The rows of Z fall into several groups, which share some directions, and each row is roughly a mix of its group's hidden directions.
Z:
[[-25  34   8  22   1  -4 -31 -21   9  16  -6]
 [  9  -6  10  23 -33  32 -16 -17 -14 -22   2]
 [ 12  21   7 -25   4   7  33 -11 -10 -37   8]
 [  8  14 -11  24 -22  -6 -10 -18 -23 -41   1]
 [  3  15   1 -24   6   8  38 -10  -5 -16 -37]
 [ -2  49  13 -26  12  23  -6  12  -4   0   0]
 [-14  17  17  -7  25 -24  25 -31  -9 -14 -15]
 [-16  -2  17  44  -5 -30  -1 -20  -8   7 -14]
 [  3   9 -21  22 -38 -10 -17 -11  30  -9  -9]
 [  0  10 -30 -22  -3  22   4  23 -37 -13   4]
 [  7 -13 -29 -18 -19  23 -14  30 -23  13  -1]
 [-24  10  21  21  16 -17  -6 -28  30  15  -7]
 [ 21 -11 -17 -34  -4 -12  15  18 -24 -23  17]
 [  3  11 -12  12 -34 -44 -17  -7   2  -5 -15]
 [ -5   4  -5  20 -12  -4 -34 -17  43   1 -10]
 [ -7  27  23   4  22 -28  27 -25  11  -4   6]
 [ -3  -6  10  14  12  40 -10  -8  35   2  24]
 [  5   0  13   4  26  17 -17  26  10  42  12]
 [  2  -8   1  14  19 -43 -18   2  17   4  31]
 [  3   5   2  13 -35   1 -21  15  39  12 -18]
 [  8 -19 -10   0  29  -9   3  22 -16  32  29]
 [ 20   0 -16 -44   0   5  24  19 -20 -10   8]
 [ 20   2  15 -27  34  20  21   6  20  16  -5]
 [ 11 -19 -11 -21   6  24  23  24 -22  -7  28]
 [ 20   5 -32 -19 -22  -1  -6  24   1 -34   5]
 [ 32 -32  -7 -16 -20   5 -15  23  -4   1  24]
 [  7 -27 -20  12 -34  18 -30   3  -8  10  16]
 [  4  20  -2 -18  22  31  37  -2  11 -12 -16]
 [ 30 -20  -2 -26  26  26  -3  21   2 -10  15]
 [ -6   3 -15  29 -34  -9 -30  -8   7  -4 -27]
 [  3  47  24   0   8  16   7  15  -7  21 -12]
 [ 18   6 -29  11 -26  -2 -28  26  25  -1   0]
 [ 20  -5 -23 -13  -3   1  26  15 -37 -26   3]
 [-11 -16   8 -33  18   3   2   7 -14  44 -10]
 [-12   2 -36   5 -36 -18 -10  23 -17   8   3]
 [  4  -5 -26  -1 -21 -28   2   2 -12 -40 -20]
 [ -5  27  11  -5   0   7  22 -29  18 -33 -20]
 [-17   2 -23 -24 -12   9 -16   0  15  27 -34]
 [  2  29  -3  -6  -9 -23 -20  11 -42 -16  -2]
 [ 10 -27 -12  -4  24   2 -13  14 -25  27  28]
 [  7 -20  -9 -16  34  19  -3  30  -9  26 -10]
 [-12   3  -1 -32   8  15   8  15 -26  41   3]
 [  2 -22   1 -26  17  26  -8  21   3  38  -7]
 [-30   2  10   6 -11  19  23  -6  25   2 -37]
 [ 23  12  -2 -32  23  26  25  12   2 -19  -9]
 [-12 -11   7  -3   7   6  40 -35  -7 -27   3]
 [-18 -26   0  20 -40  12   2   8  17  23  10]
 [-23  14  20 -17  18  15  14 -21  -4  28 -26]
 [-18  29   7  37 -31   9   5 -17  12   4  -5]
 [ -2   9  21   2 -14 -32   7 -32   8 -34   0]
 [ 15  15  34   2  28   2  33 -12 -12  -4  15]
 [-22 -14  -3  11 -42 -24  -7  -9 -25 -13  -2]
 [-18   3  20  25  -2 -33   7 -31 -16  -7 -18]
 [ -4   6  21  31 -10 -36  18 -24 -16  10  -2]
 [ -2  12 -30   0 -17 -40  14   3  -4 -22 -21]
 [-18  10  -2  29 -22  -8 -30  -9  22  18 -20]
 [ 19 -16 -14 -29   3 -24  17  17  -6 -33  10]
 [-15  -7   6  34 -15 -28 -32 -15  -3   8  18]
 [ 21 -15  -5 -34   0  25  24  22 -17 -15   8]
 [  4  -1   0 -14   4 -27   9  17  26  46   3]
 [-12  10   0   7   2  47  -4  12  18  33  -6]
 [-12  -9  17  11   6 -25  15 -44   5 -15  19]
 [-21 -13  12  20  -2 -14 -42 -24   1  20   7]
 [-23  14   3  34 -18 -20 -20 -28  13   7  -2]
 [  8 -20 -13   8 -35 -22 -25  -8 -28 -13  -6]
 [-28   2  21  33   0  -7 -26 -15   7  26 -12]
 [ -4  12 -13   5 -27 -39   7 -16 -21 -19 -19]
 [  6   0 -30 -23 -25 -11 -26  33  -9  -7  -2]
 [ -1  21 -22 -19  23 -33  17  -3 -18  -8 -23]
 [ -5   8 -18  24  -6 -16 -14 -37 -26 -24  -2]
 [ 11 -20   6   1   4 -32  -1  18 -35  -9  30]
 [-13 -11  10  22 -19 -33  -4 -22  -1 -35   7]
 [-35  -9  13   4   9  33   4 -25   6  27  -9]
 [-25   8  10   4   1 -44  15 -24   0   8 -22]
 [  4   5  -3 -42  27  11  20  -5   3  13 -29]
 [ 37  26 -16 -14  10  -9  21  -5  -1 -22 -20]
 [-25 -13  21  24   3   4   9 -34   4  32   3]
 [ 19 -10  19  34  23  10  15   1   6 -10  33]
 [-12   1  31   7   7   8  25 -28  20 -25 -20]
 [ 14  11 -14 -28  25  27  17  31   8  10   3]
 [ 20  -6 -30   6 -14   4 -24  33 -19  17  12]
 [-11   2   0  35 -19 -18 -26  -7  25  26   6]
 [-35  13  25  22   7 -14   1 -33   3  13  -9]
 [  8 -11 -12 -22  13 -22  -1  13 -29 -26  31]
 [ 20  19   1   4  17   8  20  -4  41  -7 -28]
 [ 11  16   5 -19  35 -13  34  -4 -10 -25  -7]
 [ 11 -26   8 -30  26  16  -5  18 -14   0  29]
 [-12  16 -22   4  12  32  15  23 -14  31   9]
 [ 27  -5   7 -34  11  -3  14  25 -18  -9  28]
 [-11  -3  10 -13  20  44  23   9 -13  21  10]
 [ 22 -15  20  23  28  -5  14  -4   2 -15  34]
 [-22  21   8  12   8  -6 -14 -40   1 -18 -28]
 [ 20  -8  -8  26  -9 -42 -21  21  -1   7  11]
 [-14  -6   4  25 -44 -16 -22 -11  17   1 -10]
 [-15  38  13   3 -17 -11  36 -20  -3   3  -9]
 [ 10   2  -1 -34  22  25   6  23   0  34   2]
 [-11  10 -10 -47 -17  16  14 -10  -2  26  -5]
 [-12   1  30  20   7  -7  -5 -10  29  28  28]
 [-27  31  22 -19  -2  29  -1 -14 -10 -14 -14]
 [-12  11   4  24  -6  22 -16 -22  42  11 -11]
 [  0  -2  26 -33  -4  28  28  -8   8 -18  18]
 [ 27  -6  -8 -11   4 -27  -5   4 -22 -30  31]
 [-11   8  20 -17  15 -18  23  -8 -35  20 -21]
 [  0 -22   2   1  13  27 -35  12  -1  35  10]
 [  7 -18   2 -19  47   3  25  14  -9  13   7]
 [-31 -17  -6   5 -15 -26 -27 -17  -1  20 -22]
 [  0  -5  13   2  21 -31 -18  -4 -15  20  39]
 [ 29   8 -11 -11  -3  19  -9  24   4  41  15]
 [ 21 -35  -4 -13  30 -24  17   9 -17  -7   4]
 [-39  -3   5  11  -9 -44   9  -2  10   2  15]
 [ -5  15 -10 -28   8  45  -1  12  17  14 -16]
 [ 10  -6 -23 -18  -4  37  11  23  -3 -27  17]
 [ -3 -10  21 -17  -2  15  23   3   6  14  47]
 [ 11  -6  -7  -1  43 -10  42  -1  11   0  -4]
 [-16  14   3 -24  14   7   2 -22   4 -27 -40]
 [ -6  30   0 -20  33  -8  36  -7  -5 -11 -11]
 [  1  -1  19  29  -3 -46   0 -27  -2  -3  -2]
 [-28  -3  19  31  -1 -21 -18 -30   6  11 -14]
 [ 15   3  -3  -4 -34  13   3  41  22  15   8]
 [  0 -22  21  13  19 -30  22 -20 -26  -5  11]
 [  1   7   8  -4   0 -28   5 -30 -23 -41  -2]
 [ -7  29  -6   6  -2 -18   9 -12 -11 -32 -37]
 [ 18   2 -15  12 -29  -9 -15  17   2 -34  28]]

One row of each group comes first, with its name. Which group is each row after those in?
[  7  12   1   1 -50  13  -8   1  21 -22 -15]	P
[-25 -19  25  20 -19  -2 -14  -6  20  30  11]	B
[-14  18  18  -8   1 -20  19  -1 -43  14 -21]	L

[-16 -32   6  27 -26 -25 -18 -16  10   9   3]	P
[-14 -16  14  32 -37 -16 -16 -11   9  -1  18]	B
[ 24  12  -7   3 -27  18   2  17  24  37  -4]	B
[ -6  22  10 -13  25  30   0   2  17  25 -29]	L
[-27  15  -2 -29 -15   6 -28   5  -2  30 -19]	L
[-11   9  -2  17 -27 -28 -15 -32  18  -9 -20]	L
[ 23  -2  -6 -34  31  18   9  25  -3   5  18]	B
[  3  17 -10 -40   9   3  10  17 -13  18 -34]	L
[ -2   0  11  29  30  -4 -26 -13  32  19  -3]	B
[ 14  15 -21 -38   4  28  11  24   1  -6 -15]	L
[  7   5 -16  13 -25  28 -16  21  25  17  24]	L
